Here are some rows, each followed by its group. Rows of different groups can look alike.
(28 -10 -1 -15 26 -9 47 -11 18 6 -33 7 -12 -31 -2 -12 5 16 15 -43 14 3 39 8 2 -14 -45 13 -24 24 -5 -19 -20 -29 -5 -2 12 -1 -30 -13 -10 27 26 -46 32 42 -21 -8) 1
(23 -48 47 -69 34 -20 -3 -19 17 16 -34 84 14 9 82 -65 -78 -11 -29 -9 58 -5 17 -75 -42 76 -43 64 -35 -11 -79 -57 -32 -17 34 8 59 50 60 40 5 23 -26 19 13 16 -63 42) 1
(19 13 6 -5 50 47 -2 -7 -8 -35 7 -47 -1 -25 12 -7 -6 76 -30 14 30 28 68 23 4 -30 22 -36 -9 -6 22 18 -20 12 17 -46 6 -4 -31 21 -11 7 13 29 -21 -28 15 12) 2
(-3 -10 34 -5 -24 -14 -59 39 -6 -52 28 -20 13 -27 -37 20 22 -38 42 50 -16 -35 -26 22 37 4 12 8 -12 -31 25 13 -18 19 -20 4 -19 -19 -43 40 -13 0 -5 28 -19 -29 34 -9) 3
(16 -17 -39 32 -56 10 72 12 3 22 -23 -21 -80 -27 3 -16 18 -3 6 -53 -59 -30 2 24 33 -21 21 -38 -1 53 15 2 -11 0 18 27 -12 -37 -3 -23 40 21 33 -9 68 -25 -26 -34) 2
(-25 -4 39 -36 25 -17 -26 35 -10 -16 9 63 30 28 13 -75 -32 40 -24 -5 63 -18 -23 -52 -25 60 23 12 43 20 -59 -19 11 -8 20 6 25 1 -47 64 -9 -25 -31 31 -3 9 -33 57) 4
(8 17 45 9 23 -31 -27 6 2 -44 -12 -31 15 15 -11 24 6 -60 24 -6 -40 3 -25 41 77 -20 -12 -18 6 -22 22 30 1 17 -38 19 3 -31 -4 16 4 1 31 -21 -2 -32 34 32) 3
(37 -24 -42 37 -55 -13 29 -8 27 11 -34 -25 -75 -33 -25 -15 11 9 -9 21 -34 -30 21 28 35 -14 32 -26 -5 0 39 -14 -20 7 48 19 -46 -29 24 -24 21 9 35 -2 49 0 -28 -29) 2
(-68 60 5 39 -16 -23 -32 65 -16 1 45 -35 17 29 16 18 27 -30 -30 30 11 -14 -7 -14 -5 -41 36 8 31 -38 -10 48 14 -7 48 -19 4 1 40 6 57 -33 -41 -51 -21 -39 35 -45) 5
(26 -7 9 -61 39 35 3 -40 68 56 6 39 4 17 45 16 -56 17 2 -8 41 -39 33 -28 -20 36 -31 32 56 -44 4 -9 -45 -38 -29 5 43 62 -4 25 2 31 -36 -13 -12 -11 -22 13) 1
(-10 13 -38 30 -20 0 -24 -28 -26 -27 -21 -22 9 -19 -22 38 46 -6 55 6 8 1 -34 35 0 16 1 11 19 -10 42 -8 46 17 -30 -24 -15 -32 3 -33 -21 4 28 7 -25 65 -10 51) 6
(23 -5 13 -50 35 37 18 -54 56 55 10 36 20 -5 53 23 -45 31 -10 -13 47 -7 27 -22 -18 51 -37 46 34 -30 -13 -22 -36 -16 -25 4 40 61 10 27 -12 19 -36 -17 -8 2 -30 10) 1
(-79 74 -24 41 -11 -52 -32 66 -29 -6 34 -15 19 29 9 21 38 -24 -43 50 4 -11 -26 -17 -16 -36 30 13 -20 -37 3 49 20 10 45 -25 3 -9 9 -8 54 -35 -45 -10 -20 -32 40 -19) 5
(-68 44 -5 37 3 -24 -25 69 -37 7 23 -27 -6 38 25 5 28 -17 -11 44 3 5 -30 -13 -17 -46 29 1 -7 -43 5 56 36 -3 65 -35 -20 -17 12 -3 45 -40 -34 -32 -25 -27 37 -28) 5
(15 15 36 -18 6 -38 -41 4 0 -52 -12 -23 37 19 -30 19 -3 -51 35 6 -51 8 -24 29 77 -21 23 -7 21 3 14 6 9 4 -25 23 -11 -32 11 9 -2 -10 18 10 5 -33 26 22) 3
(32 13 53 5 18 -43 -10 1 9 -55 -42 -15 -2 57 -20 1 -10 -89 51 -7 -77 0 -76 44 60 -40 -24 -4 -42 -17 7 32 -28 42 -32 33 26 -20 -23 -10 -1 43 82 -10 49 -50 33 34) 3
(-35 -9 52 -16 5 -26 -12 46 -24 -27 25 58 28 34 2 -55 -13 44 -33 -18 40 4 -22 -44 -14 58 -7 -11 59 47 -69 -31 17 -13 0 -27 -6 -16 -38 58 5 -29 -30 47 19 -4 -22 46) 4
(6 -17 -2 -56 5 1 15 -7 0 10 -23 18 1 -14 16 -6 -34 2 -1 -10 40 -13 40 -11 -17 4 -43 48 8 5 -27 -24 -35 -40 -22 -16 21 40 4 10 -48 -4 -6 -6 -5 -2 -14 -16) 1
(-50 65 -2 33 12 -27 -46 60 0 -10 11 -11 28 28 24 26 30 -19 -11 57 0 -3 -27 -13 -7 -26 23 6 -5 -42 -11 32 41 -1 46 -10 -11 -1 23 -35 37 -26 -33 -28 -15 -27 36 -17) 5
(-3 -8 -49 23 -28 -10 -6 -6 -47 -16 -4 -28 4 10 -34 12 43 -8 23 40 -6 -30 -23 26 -16 10 28 -12 14 10 34 6 19 35 4 -6 -32 -31 16 -24 -40 20 25 36 -18 45 -9 21) 6
(41 -35 14 -68 55 4 -9 -18 25 33 -46 65 14 17 89 -68 -81 -21 -56 -5 53 -9 -1 -70 -39 69 -38 72 -11 -10 -61 -23 -31 -19 31 58 43 48 42 43 3 37 -39 31 8 15 -60 43) 1
(54 -22 -14 -43 20 54 18 -51 69 66 23 20 19 -4 38 30 -37 43 0 -12 17 -31 22 -24 -41 30 -29 37 17 -44 -16 -31 -39 -27 -46 5 54 66 29 24 -17 29 -53 -14 -30 -6 5 24) 1
(31 -9 -29 18 -52 14 31 -13 1 4 -26 -34 -34 -49 -31 -18 20 17 6 -3 -36 -36 28 31 38 -20 19 -41 -10 18 32 -5 -3 13 61 31 -34 -13 7 -22 28 5 9 19 16 -8 -7 -17) 2
(21 -11 -39 -2 -2 2 15 -4 -8 -17 4 -20 -30 -22 -8 -9 -13 38 -31 -40 -5 27 39 11 10 -30 13 -69 -14 20 23 17 -21 -2 28 -6 14 -31 -14 -18 15 -9 29 -3 3 -21 -11 -31) 2
(-41 68 -1 51 -16 -24 -34 73 -9 -21 33 -18 11 31 22 32 38 -17 -31 47 12 -3 -26 -7 -5 -19 31 26 11 -29 5 42 27 0 33 -6 -22 -3 29 11 37 -38 -45 -28 -25 -36 33 -56) 5
(-45 71 -6 56 -2 -20 -51 61 -21 -29 29 -20 -7 37 18 36 12 -12 -34 49 9 -9 -12 -22 -26 -28 31 18 1 -41 -8 48 31 -5 55 4 2 -7 13 -9 45 -33 -31 -17 -26 -29 42 -51) 5
(-29 3 0 13 -43 3 4 22 -36 3 30 1 11 40 -21 -43 23 51 -10 -33 19 32 35 -5 -28 -3 16 -35 30 52 -25 -34 19 -32 -21 -52 -24 -33 -58 37 -14 -33 -16 31 8 -16 8 -13) 4
(-43 8 40 11 -52 -1 8 38 -20 3 65 33 14 62 -17 -19 36 54 -9 -44 17 8 -10 -6 -24 -21 13 -16 34 38 -41 -5 24 -24 -36 -31 -18 -6 -35 35 -2 -29 -6 19 4 -23 -11 -6) 4
(-71 33 10 23 31 1 -12 15 -2 20 16 -19 21 19 -18 16 12 -32 -12 33 -33 27 49 -14 6 -32 23 -37 -22 -1 -12 3 29 21 25 -7 -40 13 -12 -39 50 -59 -1 -28 -41 4 68 -27) 7
(-13 34 33 -1 -1 33 -26 -9 42 46 9 15 26 -39 -30 20 -16 -11 27 10 -32 22 41 -20 39 31 24 -33 -2 -52 -8 -33 27 -8 -43 6 1 13 -12 -52 32 -13 -17 16 -47 -56 45 -6) 7
(7 -9 -25 9 26 34 13 -23 -13 -4 -6 -20 -41 -29 25 -20 18 31 -26 4 10 28 26 28 13 -23 3 -32 -11 27 35 31 -14 14 46 -8 34 -14 -24 10 29 11 40 -4 19 -10 16 -19) 2
(29 -37 20 -58 31 32 -2 -29 70 44 2 22 10 -2 41 14 -57 14 -1 1 31 -12 36 -32 -17 58 -21 36 25 -9 -10 -17 -19 -27 -18 11 35 41 11 0 -20 4 -16 -21 -15 -7 -22 26) 1
(3 28 -23 -29 -25 36 15 -18 31 39 22 0 -5 -35 3 -4 -21 -6 5 -9 18 -12 26 -32 -24 -40 -34 37 3 5 14 13 -31 -31 -35 -24 22 32 33 23 -83 23 -46 8 -13 -19 30 -60) 1
(-6 -5 38 -10 15 -13 -27 11 -13 -54 8 -21 33 0 -31 24 22 -57 54 -8 -28 9 -8 27 63 -15 9 -5 12 0 21 3 -17 25 -6 11 -8 -39 -4 33 3 6 12 -9 6 -30 30 12) 3
(-59 35 -14 41 3 -31 -26 69 -14 -12 30 -23 16 -3 15 16 35 -26 -32 25 24 11 -30 -12 -1 -31 33 7 19 -34 6 52 -1 23 36 -1 -17 -19 26 -8 32 -37 -39 -9 -30 -15 45 -48) 5
(-31 -26 36 -4 -5 -21 -2 28 -19 8 58 48 21 41 1 -23 -1 43 -12 -23 35 5 -3 -43 -40 30 -11 -3 29 50 -52 -31 32 -29 0 -18 0 16 -51 10 -10 -49 -33 40 8 2 -22 10) 4
(16 10 51 6 29 -36 -8 -7 8 -65 -38 -15 -3 57 -34 1 -18 -59 38 8 -56 7 -79 45 73 -35 -35 7 -36 -17 7 23 -16 22 -27 45 -10 -30 -16 4 1 48 64 -6 18 -40 29 34) 3
(40 -22 46 -69 31 -14 8 -22 18 26 -26 82 -4 3 69 -77 -77 -13 -35 18 56 -14 9 -68 -39 73 -37 64 -21 -20 -73 -26 -12 -14 24 56 57 43 65 30 1 21 -26 6 11 16 -41 6) 1
(17 27 52 22 17 -61 -21 -11 28 -55 -61 -31 -2 39 -19 4 -7 -62 46 -23 -55 -10 -87 38 72 -45 -23 -3 -25 -21 18 26 -20 31 -16 34 14 -29 -12 13 20 30 72 -12 38 -46 29 29) 3
(-16 5 -59 36 0 -2 -29 -25 -12 -9 -36 -33 -4 0 -1 32 28 -13 49 0 -8 3 -25 29 -10 3 15 23 3 -15 34 0 13 23 -9 -9 -34 -18 9 -35 -33 1 26 -19 -11 67 -25 46) 6
(-27 -17 32 -15 0 -13 -33 42 -14 -13 28 72 41 35 3 -73 2 27 -33 -18 19 -9 -21 -34 -23 62 34 -7 41 44 -61 -51 38 -46 -10 30 25 -13 -16 44 24 -6 -37 41 -8 -2 -7 38) 4
(14 -16 22 -22 31 -13 13 -20 -9 -6 -4 21 9 -23 18 -1 -9 -33 -8 -17 8 33 0 2 10 -22 -48 28 -11 30 -24 -18 -24 -44 -20 22 11 5 -4 5 5 17 6 -67 36 21 7 1) 1
(-72 55 15 41 8 -36 -69 43 -3 29 25 13 7 28 18 -14 16 -29 -40 58 -6 19 -18 -5 -15 -28 11 14 16 -44 -20 68 35 -20 43 -2 9 -1 31 20 60 -52 -48 -91 -33 4 35 -8) 5
(51 -21 14 -32 -13 -23 -7 -63 39 36 -26 17 -20 -23 37 -55 -40 -14 -32 -2 7 -8 -3 -34 -28 20 -17 50 -44 -6 -46 -18 -17 4 -2 62 44 46 58 23 2 49 -8 -13 50 29 -37 49) 1
(-23 -16 36 -22 10 -6 -6 37 -15 12 41 39 28 31 -6 -27 -9 41 -8 -1 35 -7 -13 -35 -44 21 -10 14 30 45 -67 -22 12 -21 1 -22 6 0 -37 38 -2 -27 -29 46 13 -19 -21 36) 4
(24 3 4 -35 36 -2 26 -15 16 -19 -2 21 20 -34 20 -33 -21 -33 -6 -2 19 42 -8 9 13 2 -54 13 -26 40 -14 -12 0 -42 -39 6 28 2 1 1 -7 12 0 -38 41 33 -9 -5) 1
(-53 45 26 14 12 -5 -8 15 4 24 30 18 31 9 -32 13 16 -17 -12 40 -18 -3 45 -6 9 -29 38 -32 4 -22 -14 -6 46 0 33 -14 -11 1 13 -44 44 -45 -15 -26 -47 -8 77 -34) 7
(0 3 -14 -16 19 44 24 -20 50 74 12 41 47 -28 2 40 -37 38 34 8 -19 5 18 -36 7 61 9 -23 5 -59 -11 -22 2 -3 -72 13 48 72 -28 -20 37 -24 -23 -2 -58 -12 27 29) 7
(31 -27 39 -62 28 -13 -3 -23 26 15 -14 72 -16 14 73 -74 -78 -19 -60 -2 51 2 18 -85 -40 82 -43 82 -33 -3 -68 -35 -28 -24 29 40 45 57 40 26 11 10 -37 28 15 -2 -53 30) 1
(12 38 56 13 17 -36 -15 -7 14 -44 -48 -15 -18 40 -19 5 -6 -58 59 -21 -58 10 -75 54 83 -48 -24 -10 -28 -11 13 39 -17 29 -41 48 19 -52 -23 12 -6 46 70 -21 36 -48 15 20) 3
(30 -21 9 -37 48 41 7 -49 66 56 -1 15 15 -13 41 34 -49 23 -16 -20 44 -18 45 -37 -26 37 -27 50 39 -43 -16 -62 -9 -42 -20 -4 53 39 6 15 -7 18 -35 12 -8 -14 -14 28) 1
(8 11 0 -35 38 -18 11 -4 20 -14 0 -1 7 -10 2 1 -37 -24 1 1 17 25 -13 2 21 -1 -52 6 -3 38 -4 14 -10 -47 -13 -8 7 3 -7 16 -14 1 14 -28 28 26 -13 5) 1
(23 16 -32 -31 -28 29 42 -23 30 51 37 12 14 -25 15 -8 -17 13 10 -10 0 -24 28 2 -46 -48 -31 40 4 3 -7 18 -52 -26 -45 -25 33 57 51 21 -76 10 -38 39 -11 9 28 -56) 1
(-33 5 43 -18 -21 -2 2 32 -19 8 59 43 28 52 -2 -28 7 58 -10 -31 41 3 7 -27 -44 24 3 -11 36 52 -48 -7 31 -12 -5 -16 -10 -6 -43 30 -2 -24 -35 47 36 -17 -21 23) 4
(-18 -2 -52 20 -17 -20 -9 -4 -53 -32 -18 -41 -2 -7 -23 30 53 -13 23 23 -7 -6 -26 22 -18 8 20 -3 14 6 42 26 29 35 3 -35 -31 -18 4 -30 -38 19 16 38 -16 39 -19 7) 6
(-13 6 -29 16 1 2 -20 -34 -52 -27 -27 -23 -5 12 -8 37 55 -5 49 12 -23 5 -34 51 -13 6 19 11 4 -3 34 10 42 37 -11 -15 -15 -33 21 -29 -22 3 17 7 -2 76 -21 40) 6
(5 2 17 -25 47 28 30 -57 76 75 8 21 26 -21 11 44 -57 36 31 -14 -31 6 9 -19 -8 48 28 -22 31 -64 -7 -57 -3 6 -61 13 36 54 -4 -18 67 -23 -25 25 -55 -25 19 29) 7
(49 -5 1 -52 31 31 4 -49 71 48 7 20 14 9 59 -9 -56 29 -2 -2 39 -25 49 -43 -31 47 -20 27 22 -48 -5 -18 -22 -51 -23 -5 44 71 -4 10 -20 8 -25 -4 7 10 -21 20) 1
(5 4 19 -25 40 36 37 -33 61 81 0 31 50 -18 -9 51 -26 37 51 3 -44 14 10 -35 -8 52 37 -57 11 -58 -20 -43 -2 -2 -62 3 38 59 -30 -46 45 -19 -21 3 -54 -21 33 19) 7
(26 6 -35 -1 31 58 38 -7 -17 -10 -6 -31 -45 -35 8 -8 13 22 -45 -20 7 6 22 9 48 -24 -7 -53 1 35 21 -1 -20 -21 38 -1 4 -29 -45 7 30 22 20 -11 23 -26 -8 -34) 2
(11 27 -3 -43 34 49 56 -41 87 78 11 25 41 -18 -1 59 -46 60 43 -13 -30 17 -2 -24 -2 50 1 -55 16 -65 -17 -35 -17 -15 -98 2 39 88 -14 -17 53 -20 -2 -6 -50 -17 26 39) 7
(25 -32 -19 36 -43 2 19 -1 10 12 -26 -41 -51 -60 -30 -40 9 21 -28 -13 -44 -33 21 24 29 -5 20 -31 -20 7 20 -14 -23 17 52 37 -29 -21 10 -26 23 -5 26 -7 54 -17 -28 -27) 2
(-12 11 -37 22 -16 -28 -25 -32 -45 -12 -22 -20 11 13 -20 34 28 -8 52 -2 -9 -2 -34 36 2 1 -11 0 13 -16 33 6 41 45 -34 -9 -27 -39 14 -30 -23 18 20 -5 -28 78 -10 49) 6
(29 28 -30 -37 -25 18 28 -6 7 29 15 29 22 -33 8 18 -20 -12 20 -1 16 -1 29 -24 -38 -41 -25 15 6 10 -1 4 -61 -37 -10 -2 17 48 23 14 -64 22 -34 2 7 -12 34 -56) 1
(-51 66 -11 38 4 -23 -23 49 17 -20 37 -41 11 18 21 23 8 -26 -25 49 8 18 -33 -14 -7 -38 26 30 19 -52 1 47 2 8 58 -31 -14 -13 30 -6 45 -34 -32 -30 -35 -6 27 -38) 5
(-9 11 -14 20 -12 -18 8 -11 -42 -22 -36 -33 -8 -12 3 36 15 -6 44 9 1 -11 -25 50 -6 13 23 2 -11 -6 16 12 30 22 -30 -17 -27 -27 17 -46 -34 -1 20 6 -2 71 -9 39) 6
(-11 15 12 -12 25 1 -40 3 31 51 10 19 30 -45 -30 13 -19 -11 20 5 -33 33 41 -33 41 31 32 -25 3 -48 -28 -45 20 -20 -34 -5 -14 7 -11 -53 50 -56 -11 21 -51 -54 49 -24) 7
(40 -33 -25 0 9 41 37 -12 5 -14 -8 -25 -37 -46 -2 -25 7 13 -11 -16 -18 17 25 25 22 -30 26 -27 -27 16 33 11 -23 3 22 1 3 -8 -15 8 3 33 31 -11 21 -8 -5 -28) 2
Which 3 other groups have their centres nearest to the centre of group 2, nearest first?
6 3 1
Group 5 spreads out most along one direction. Which 3 other groups' directions of most spread are closest to that one, closest first?
6 1 4
Which 5 groups are nearest to each row below, nearest first, going by the average distance to the group's rows?
(12 -5 -31 14 -25 29 57 -6 3 3 -25 -2 -80 4 -33 -32 5 -6 -9 -51 -55 -29 6 11 18 -10 37 -26 8 48 11 -21 -2 -2 14 50 -39 -45 -21 -16 38 19 21 -23 62 -18 -32 -34) ~ 2 6 3 4 1
(-7 -1 12 6 -12 24 11 -3 -9 36 19 -19 39 0 -50 6 -5 6 13 21 -62 3 -7 3 26 18 33 -77 -30 -40 -2 -13 11 36 -55 19 17 53 -13 -56 47 -48 14 3 -43 -1 63 -10) ~ 7 6 2 3 5
(21 -3 55 -13 20 -40 -30 6 -16 -54 -54 -19 12 34 -18 -2 5 -62 37 -20 -39 2 -73 56 78 -37 -10 -9 -57 2 12 30 -31 24 -41 57 31 -24 -29 1 -4 35 78 -17 56 -47 40 30) ~ 3 6 2 5 1
Which 4 groups are nearest to each row below, nearest first, going by the distance to the group's nearest row?
(23 3 8 -48 24 5 11 -27 32 21 -13 36 -2 -11 12 -18 -29 3 1 -17 36 -3 28 -6 -9 0 -47 47 2 7 -11 -15 -22 -41 0 -15 37 0 16 14 -32 29 -8 5 17 14 -33 10) ~ 1 4 2 6
(17 -27 -21 20 3 32 32 -12 7 -3 -27 -25 -54 -40 -1 -5 18 14 -14 -27 -25 16 20 25 40 -18 -2 -27 -19 38 21 0 -13 -4 11 7 13 -13 -22 -34 8 7 30 -34 56 -1 -11 -43) ~ 2 1 6 3
(-21 3 22 26 -2 -18 -74 27 1 -42 34 -21 34 5 -30 21 3 -38 42 39 -5 -34 -9 13 52 4 21 -9 10 -24 17 23 3 24 -6 -8 -16 -9 -44 27 -20 25 -1 25 -22 -40 28 -43) ~ 3 5 6 7
(-12 -14 44 16 -43 -24 14 27 -29 -4 63 32 5 41 -35 -38 39 56 -30 -30 -8 48 18 16 -23 20 -4 -30 21 52 -45 -22 39 -37 -26 -55 -16 14 -29 20 -14 -36 -35 24 18 -26 11 -20) ~ 4 2 1 7
(-17 23 30 34 -7 -22 -50 49 -29 -45 41 -15 42 -11 -27 34 3 -46 51 24 -33 -27 -12 11 27 -6 26 -16 3 -7 22 33 -19 4 -9 -1 -17 -12 -36 34 -29 17 -3 3 -28 -22 47 -11) ~ 3 5 6 7
(12 -3 24 28 -19 -44 -35 15 -7 -52 18 -51 26 8 -43 1 -7 -55 57 23 -46 -18 8 40 58 2 30 -11 6 -13 22 36 9 33 7 4 -15 -23 -24 26 -23 -14 31 2 -4 -58 33 -35) ~ 3 6 2 5
(28 3 3 -9 47 56 -16 -12 -4 -44 17 -21 14 -3 23 -28 6 36 -47 11 29 26 62 30 12 -26 1 -47 6 15 30 29 -19 20 14 -33 21 -4 -37 -3 -10 9 16 24 -35 -15 11 13) ~ 2 1 4 3
(-63 61 -4 40 24 -11 -24 59 -13 5 38 -11 12 6 -3 26 12 -24 -29 42 22 -9 2 -29 -1 -24 24 24 7 -32 4 64 35 20 55 -1 -11 -18 27 8 39 -32 -30 -30 -20 -31 34 -30) ~ 5 7 3 2
(18 16 5 -24 39 59 -10 -12 -46 -30 4 -33 -8 -9 16 -2 15 67 -33 5 54 43 66 38 -23 -35 -2 -46 7 7 13 23 -18 25 21 -41 11 4 -61 16 0 15 12 27 -46 -26 18 8) ~ 2 4 1 6
(45 -24 13 -66 10 -9 8 -15 24 31 -22 69 -8 -6 51 -72 -46 -5 -48 -3 43 -13 15 -58 -63 49 -49 71 -33 -13 -34 -43 -41 -20 13 29 38 48 64 33 -23 41 -31 39 23 23 -42 23) ~ 1 4 2 7
(-47 62 15 44 14 -25 -28 68 8 -25 14 -15 8 9 19 31 12 -24 -10 43 -6 -18 -28 -31 -25 -30 14 14 -13 -75 -12 42 35 0 63 -2 -7 -18 36 -8 44 -20 -37 -35 -21 -36 47 -51) ~ 5 7 3 6
Which 4 groups are nearest to each row below, nearest first, going by the distance to the centre of the group?
(37 -24 3 -37 -40 -10 42 -28 -7 13 -29 13 -40 -42 -6 -32 -23 -11 -3 -12 21 -1 51 -1 -23 -42 -69 16 -38 8 0 32 -18 27 -6 -13 13 14 22 9 -61 25 7 16 20 14 -6 -56) ~ 1 2 6 3
(23 -12 -16 28 4 45 45 -3 8 -19 -15 -18 -55 -40 -21 -11 -4 9 -4 -21 -8 -5 19 18 26 -21 -12 -60 -2 37 2 4 -37 -3 32 34 3 -14 -7 -27 12 16 17 -30 21 13 -19 -19) ~ 2 6 1 3
(10 8 -38 30 1 7 -17 -8 -29 -26 -16 -5 0 -5 -13 59 40 -25 50 16 -23 10 -39 43 2 1 10 24 15 -3 45 9 31 23 -16 -12 -30 -22 36 -44 -24 -12 26 26 -12 62 -43 29) ~ 6 3 2 5
(-45 -4 2 2 -37 8 25 24 -7 23 66 20 -12 35 -21 -24 11 43 0 -41 40 29 20 -6 -22 19 10 -18 28 71 -17 -18 49 -24 -15 -45 -23 -5 -49 30 -25 -42 -21 37 9 -22 -7 -24) ~ 4 2 1 7
(22 11 45 2 10 -51 -12 -12 6 -44 -63 -15 -8 40 -19 0 3 -77 30 -16 -69 -2 -84 39 61 -32 -18 -7 -50 -13 3 29 -36 37 -51 45 4 -35 -6 -12 -19 21 76 -17 43 -37 33 55) ~ 3 6 2 1
(18 -8 -11 -25 -41 14 36 -45 -2 12 -29 23 -7 -51 -10 -45 -18 -12 -3 -15 13 10 39 -13 -24 -47 -45 33 -57 28 -6 -5 -24 11 1 6 18 25 18 0 -67 6 9 22 30 14 3 -54) ~ 1 2 6 4
(-9 -5 -38 -3 12 -3 -18 -22 -31 -23 -42 -32 12 -14 -15 26 40 -17 46 -4 -13 23 -24 37 10 1 -24 5 0 -16 20 12 31 39 -20 2 -18 -36 15 -37 -24 25 31 15 9 92 -22 44) ~ 6 3 2 1
(2 -6 -40 21 -12 -14 -16 -24 -53 -18 -27 -60 9 -19 -22 58 47 -13 46 30 1 18 -36 40 12 11 23 12 3 -25 46 4 35 30 -24 -3 -26 -55 10 -27 -26 9 24 13 -22 55 -6 51) ~ 6 3 2 5
(-19 13 8 14 -15 -19 -58 40 -42 -59 42 -19 -1 17 -12 11 8 -24 31 21 -24 -18 -21 2 53 -6 44 0 -10 -29 40 8 -9 14 -3 -17 -21 -20 -37 21 -14 13 14 17 -36 -43 37 -25) ~ 3 5 6 2
(31 -8 6 -45 35 49 20 -44 57 51 -18 9 10 4 35 19 -54 23 -20 -22 -5 -21 29 -38 -19 47 -30 37 5 -40 -17 -21 -38 -36 -1 -6 20 70 4 18 -18 19 -23 -25 -23 -7 -26 7) ~ 1 7 2 4
(30 -9 -10 3 11 38 22 -15 0 -10 -6 -26 -49 -34 14 -5 -10 34 -17 8 6 12 24 23 26 -19 23 -48 -20 6 24 -4 -35 -14 42 -19 -4 -1 4 21 20 5 20 -37 17 -7 -9 -33) ~ 2 1 6 7
(19 28 27 21 5 -20 -41 -9 -18 -59 -5 -14 31 19 -35 17 19 -50 69 -1 -56 0 -34 42 51 -13 -13 -12 -3 1 24 -4 -18 8 -44 26 6 -29 0 51 -3 -9 32 5 10 -36 41 12) ~ 3 6 2 7
Which 4 groups are nearest to each row below, nearest first, going by the average distance to the group's rows?
(14 24 -21 -31 -40 42 26 -23 33 19 38 3 2 -52 7 11 -17 8 8 -17 12 0 27 -22 -31 -40 -24 10 -3 -1 11 15 -59 -23 -10 -21 2 50 27 15 -80 27 -44 5 -18 -23 38 -64) ~ 1 2 7 6
(-5 5 15 30 -14 -11 -86 36 -15 -44 7 -18 31 13 -25 5 23 -41 54 44 -6 -45 -8 -1 72 -11 31 -5 -2 -37 27 27 6 33 -11 -15 -21 -24 -20 28 7 3 3 -9 -11 -21 37 -15) ~ 3 5 6 2
(17 23 -38 -26 -20 30 13 -17 25 37 16 -15 10 -42 -8 20 -20 -4 4 -13 13 -13 29 -11 -29 -39 -30 40 -20 -7 10 8 -44 -34 -30 -47 22 50 43 18 -89 17 -54 -4 -10 -9 35 -61) ~ 1 2 6 7
Group 7 spreads out most along one direction. Which 3 other groups' directions of most spread are closest to that one, closest first?
6 4 1
Which 3 other groups have their centres nearest to the centre of group 6, nearest first?
2 3 5
Which 5 groups are nearest to each row below, nearest first, going by the distance to the group's nearest row?
(34 -30 -15 -27 30 -17 45 -27 4 16 -20 16 -5 -26 12 -28 -39 -5 -4 -35 19 -4 23 -6 -3 2 -39 24 -32 17 -18 6 -29 -20 14 2 6 -12 -8 -14 -11 30 28 -32 34 15 -23 11) ~ 1 2 6 4 3
(-10 18 27 4 5 -20 -68 23 -7 -43 21 -35 39 -2 -31 27 11 -33 48 42 -20 -34 -9 -1 52 -3 16 -15 4 -23 16 19 -4 27 -15 10 -10 -29 -23 44 -22 20 15 14 -8 -24 37 -9) ~ 3 6 5 1 7
